Rows are one point carried round by a steady rotation, each followed by how many ticks it has turned.
The counts run from 0 to 156.
[ -6  -9  -9  -1  28 -32 -10 -16 -20  15 -21 -10   8  32 -34  26  -2  14
 -17 -11  26   3 -10 -16  -1 -36  -8 -23  23 -36 -16   8  23   0 -25   1
  -1  -9  10  -5  -1 -33   3]
89
[-36   5 -13 -32   1 -26  33   8 -26  14   4  24   0  -4  -1  26  -9 -14
  28  14  23  -5  20   1  13  -3   1 -13   3 -23  -3  12  26  13   4 -34
 -17   6   3   6 -21   6  39]
72
[ 14 -12  12   0   1  28 -11  27   5  20   0  -4  15 -24   1 -28   6 -29
  -6  30  21   6  -5   9  36  52  24  21   0  -6  21   0  -5   0  25  -7
  20 -23   8  16  19  11 -20]
50
[ 32 -31   2  11   3  -2  -9 -33   5  -5 -41 -29  -5  13 -28 -24   6   5
 -17 -13  -7  23  -8  11  -9 -24 -26   5  -5  19  -2 -12 -20 -33 -18  15
  -4 -23  -2  -9   4 -34  -3]
17
[ -7  -6  -3  -5   5  -4 -27 -50  10  -6 -23  12 -12  -7 -13   4 -12 -31
  18   2 -16 -33  26   3   1 -18 -21 -14 -12   2   8  14   2  30  -7   8
 -20 -22  -2   4   9  27  -8]
102
[ -4  -1   7 -37 -24 -15  17  40   2  20   3   1  31  24   5   5 -12  45
 -14   8  16  16  -7 -20  11  20   9 -13  10 -17   9  -8   5 -18  25 -10
 -10  -3 -10  40 -20 -17  14]
62
[ -7  -8  -7  16  51 -21 -30   3  23  -6  -3   0  18  14 -20   9  12 -26
 -19   2  26 -24 -21 -17 -14  -8   9 -23   1 -15   0  16 -12  18  -3  10
 -21 -13   9   2  24  21 -25]
94
[  3 -15   3  23  21  20 -30 -17  -1  -3 -47 -10  19   2  -2  12   3  -6
  -6 -22   0 -34 -19  -4   6  17   5   2  19  19  16   0  14   1 -16   0
 -22   1 -34 -16  31 -24 -55]
15
[ 25 -20 -18 -25  -9  19  25  -2 -11  13  19  -9   8 -15  -1 -32   0  18
  20  53   3  15  14   5  11  -2 -16  18  -5 -15  -4 -19 -28 -42   5  -9
   8 -10 -12  -5 -43 -13  10]
149
[-11  -2   0  24  -2  -7   8   6  -7 -18 -12 -21  -9  37  -7  12  17  27
   4 -32  11  -8 -12  24 -35 -21  -1   7  20  13  -5 -14  16 -17 -35  21
   6  26  -5 -23  15 -26  -7]
10
[ -2   1 -15 -25 -17  -1  -8 -16   4 -12  30  -7 -10  25 -12 -18   3 -18
  32 -30 -17 -23  12   3 -26 -37 -38  20   1 -15  -4 -11 -15 -13  -5  31
 -12 -14  31  -5 -14   0  19]
107
[ 32  30 -13   6   7  25   6 -18  -6  -3  -5 -14  11 -29  20  -1 -22  27
 -19  20 -17   1  -2 -17  12  16  41  -3 -15  28   6  -2  -7 -13  18 -25
  -9   4 -39  -6 -23  -6  -5]
147
[ -4  21 -11  -7 -25  29  18  30 -26  -3   5 -18  -9  22  16  14 -14   1
   7 -21  -5  11 -16  18  -8  21  30  34 -11   9  39 -14  -4 -20  17 -18
 -49   0  -3 -22  -5 -18   2]
36
[  2  -7   4 -34  -8  -3  14  -7 -14   3  18   3 -30 -27  26 -11  -6 -23
  40 -11 -27  -4  35   7  27  38  -5  25  15  -2   9 -14   7  -6   6 -10
   2   7 -15   9 -26  32   7]
144
[ 29   1   0  -2   1  35 -10 -16   4   7  15 -10   1 -18  -2 -34  -4  16
  12   6 -20   5  13 -10   6   6 -10  27 -18  12   4 -12 -30 -36  20  17
  -9 -32 -20   3 -30   2 -15]
33
[-27  -3   5  -1  14 -12 -31   9  38   6   5   5  24   8 -25 -13  17 -21
  -1  -7  38 -40   7 -21   5   7   5  -9  14 -12   1   6   5  28  -6   7
  -8 -16  16  40  37  18 -30]
93
[ -3   4   8  12 -14  -6  -3 -26  13   0   4  -9 -36   2 -15 -46  22 -33
  -4 -59  -3  11  15  14  -4   5  -6  11   7  13 -16   2  22   1 -40   9
  21  -4  28  -3  11  -4 -14]
12
[ -1  17   1  25  -6  -7   8 -10  -2  -2   2 -23 -39  28  -9 -11  16  12
  -7 -73  -1  10   0  21 -23   2  -4   0  11  10 -11 -11  31 -18 -25  21
  23  -3   1  -1   9 -19 -10]
11
[ 29 -12  -6  -5  38   2 -25  -9  17 -29  19 -17 -17 -20   6 -23   6 -23
 -11 -16 -22   5   1 -23  -1  23  27  22  -7  10  20 -16 -36 -14  24  10
 -20  -4   2   4 -18  38  -5]
137
[ 23 -13   4  13  24  -6  17  29 -23  11  -8 -13 -15  22   6  28 -11  31
 -31   7   1  39 -32  22  12  22  10  -8   0  -2  25   2   5 -35  19   4
  37   5  -5 -11  -2 -15  20]
53
[ 18 -33   3 -26  -2 -19   3  -2  -6  10 -38   3  14 -16  -6  -2 -24   4
  -4  68  -1  27   8   2  20  -6 -13 -22 -22   0  19  -1 -28  -4  16  -4
  13 -10  -4  25 -15  -3  23]
60
[  1 -23  15  19  -9  -5   3   0  28   5 -18  15  -6  15  -5 -24  12  20
  20   3   9  22  10  24 -29  -1   1  17  -4  34  34 -14 -12 -26  -2   4
 -34 -18 -35  12   2   4 -28]
25
[  0 -30  21 -24 -18 -32  16  26   4  12   7   7 -26  -2  12 -22  16  -6
  12  14  10  53  14  22  15  33   4   6  10  -1   8  -2   8  -6  -3  -4
  35   2   9  28 -11   1  22]
55
[ -2   5  -9 -26   9  -9 -11  21 -15 -13  18 -10 -20  -2  20  14 -14 -24
   2  22 -25  -9   7  -7  18  -2   7 -13  -9  -9  12   5 -18  23  24  -8
  22  14  32  17  -6  40  35]
65
[ 24  29 -10  35  17  15 -30 -43  24  -5  14  17 -16   6  -8 -10  -4   0
  -6   8  -2 -15  19  10 -35 -40   8  15 -29  24  -3   7 -12   9 -18   9
  -6 -13 -11 -31  15   7 -22]
111
[-21  -3  -2  -7  -9  -4  11   7   7  24 -20   7  49   7   6  -1  -1 -19
  -3  16   7 -27 -36  10  -7  -2 -36 -38   0 -20 -11  22  25   4  -8 -14
  10  27  20  -5  30 -22 -24]
87
[  7  21 -13  10 -14  23   1   6 -13  14  33  -2 -32  26   6   6 -20   5
  -9 -17   1  27   4   6   8   3  43  44  -1  -1  24  -2   4 -11   4 -35
 -14  -9 -12 -26 -20 -13   5]
37
[ 35 -48 -14  -8  13 -13  -5 -30  -5  -4 -37 -14 -20   7 -14   4 -21 -15
 -16  -7 -15  28  -9  -1   7  -1 -19  17   5  -7  25  -9 -11 -29   7   5
  -6  -8 -22 -34  -3 -25  -8]
132
[ -6 -34 -14  -5  -1   7  -9  12   4  -6   6  -9   2  29  -1  -3  11 -20
   8  -5  15   5 -15  30 -18   1   8  48  17  -9  32 -22 -19 -10 -10  -4
 -21  20  15 -40  36 -28 -18]
124
[-16  47 -11   2   3   2  33  21 -16  15  20 -18  26   4 -16   9 -13  -7
 -30  -4  23 -14 -38   6   2  -5   2 -20 -18 -19 -24  21  16 -15  15 -20
  -6 -13  23  -3   4  -5  15]
79
[-29  29  21  23  20  -6  -4  18 -11  -8   8   5   2  12   3  27  13  40
  10   1  24 -32   7   5   2  -9  20 -36  24  -7 -22   2  35  21 -24  29
  37  22   3   5  11   2   7]
83
[ -5  22  -3 -15  -1  10   1  31  -6  -2   4   1 -12  -4  17  33 -27   1
  13  36  -5 -25  17   0  22  12  25 -17  -9   9  21   3   2  37  28 -15
  15   3  10  37  13  39  29]
66
[  7   2   1  -3 -19  29 -37 -41   4   3  -1   1 -13  -3   4 -16  -6   1
  12 -10  -3 -24  30   4  16  -5  -6  44  21   4   4 -12  13  25 -32  12
  13   8  -5 -21  21 -35 -26]
118
[-23   9   0   1  10  -7  -7  25 -15   1  27  15   0  21   9  20   7  24
  17  27  17 -23   8  20  -7 -23  12 -14  23 -14  -7   0  16  25 -29  12
  42  40  27  -6  18  -7  19]
82
[ 21   6  -1   7   7  14  19 -15 -20  11  -9   5   9 -34   9 -27  -1 -26
  -7  12  -9  42 -26  13   2  29  15  12 -28   3   8  15 -10 -28   5 -33
  -6   6   3 -43 -25 -19  -1]
43
[ 13  18 -10  21  -5  37  -5 -22  15  17  10 -13  13   9 -18 -21  -3 -34
 -15 -10   9 -31 -15  25  -3 -12 -19   6 -17   7   2  11  -2 -16 -10 -16
  13 -18   6 -25  38  -4 -41]
7
[ 35  15   9   6  -3  40 -29 -22   8   0  -1  -3   3 -12  16 -23 -10  36
 -13  -9 -27   2  13 -23   1  15  20   9  -7  34   1  -7 -15 -17  11  14
 -23 -13 -39  -4 -34  -4 -19]
32
[  5  44  -5  -8  -1  -5 -15 -17 -25   9  19   3  -6 -12  10  11 -27  19
 -25   9  -8 -10   4 -29  11 -12  38 -31  -9  -4 -29  18  12  35  -9 -29
  19  33   3   0 -21 -13  24]
74
[ 10 -13  25  11  -2 -13 -10 -13  24 -12 -16   3 -30 -29   0 -47  27 -17
   9  -8 -10  35  19  19  -7  26  -2  19  -4  25  11 -12  -9  -2 -10  24
  17  -1   3  11  19   6 -14]
128
[  8 -10  -5 -16  16 -12 -28   1  21 -19  14  -2 -18  -8  -5 -27  13   4
  -6 -33   3  22  10 -25   2  35  36  27  12   2  20 -23 -24  -4  16   4
 -34  -9 -11  31 -16  16 -12]
136
[-26  18  -8   5   8  12 -12 -20   1 -25   0 -13   3 -14 -27 -20  38   7
  23 -18  20 -32  38  -9  -6 -19   5  15  19   4 -20 -27   5  19 -35  21
 -14 -14  12   8  -5 -10   2]
4
[-21 -16  21 -32   4 -37   4  37   2   4   3  14   0 -21  25 -12  33 -12
  14  10  -1  35   4   0   6  46  31  -3  15  -2  20  -5   3  21  -6  -1
   9  37  12  29  -8   6  16]
56
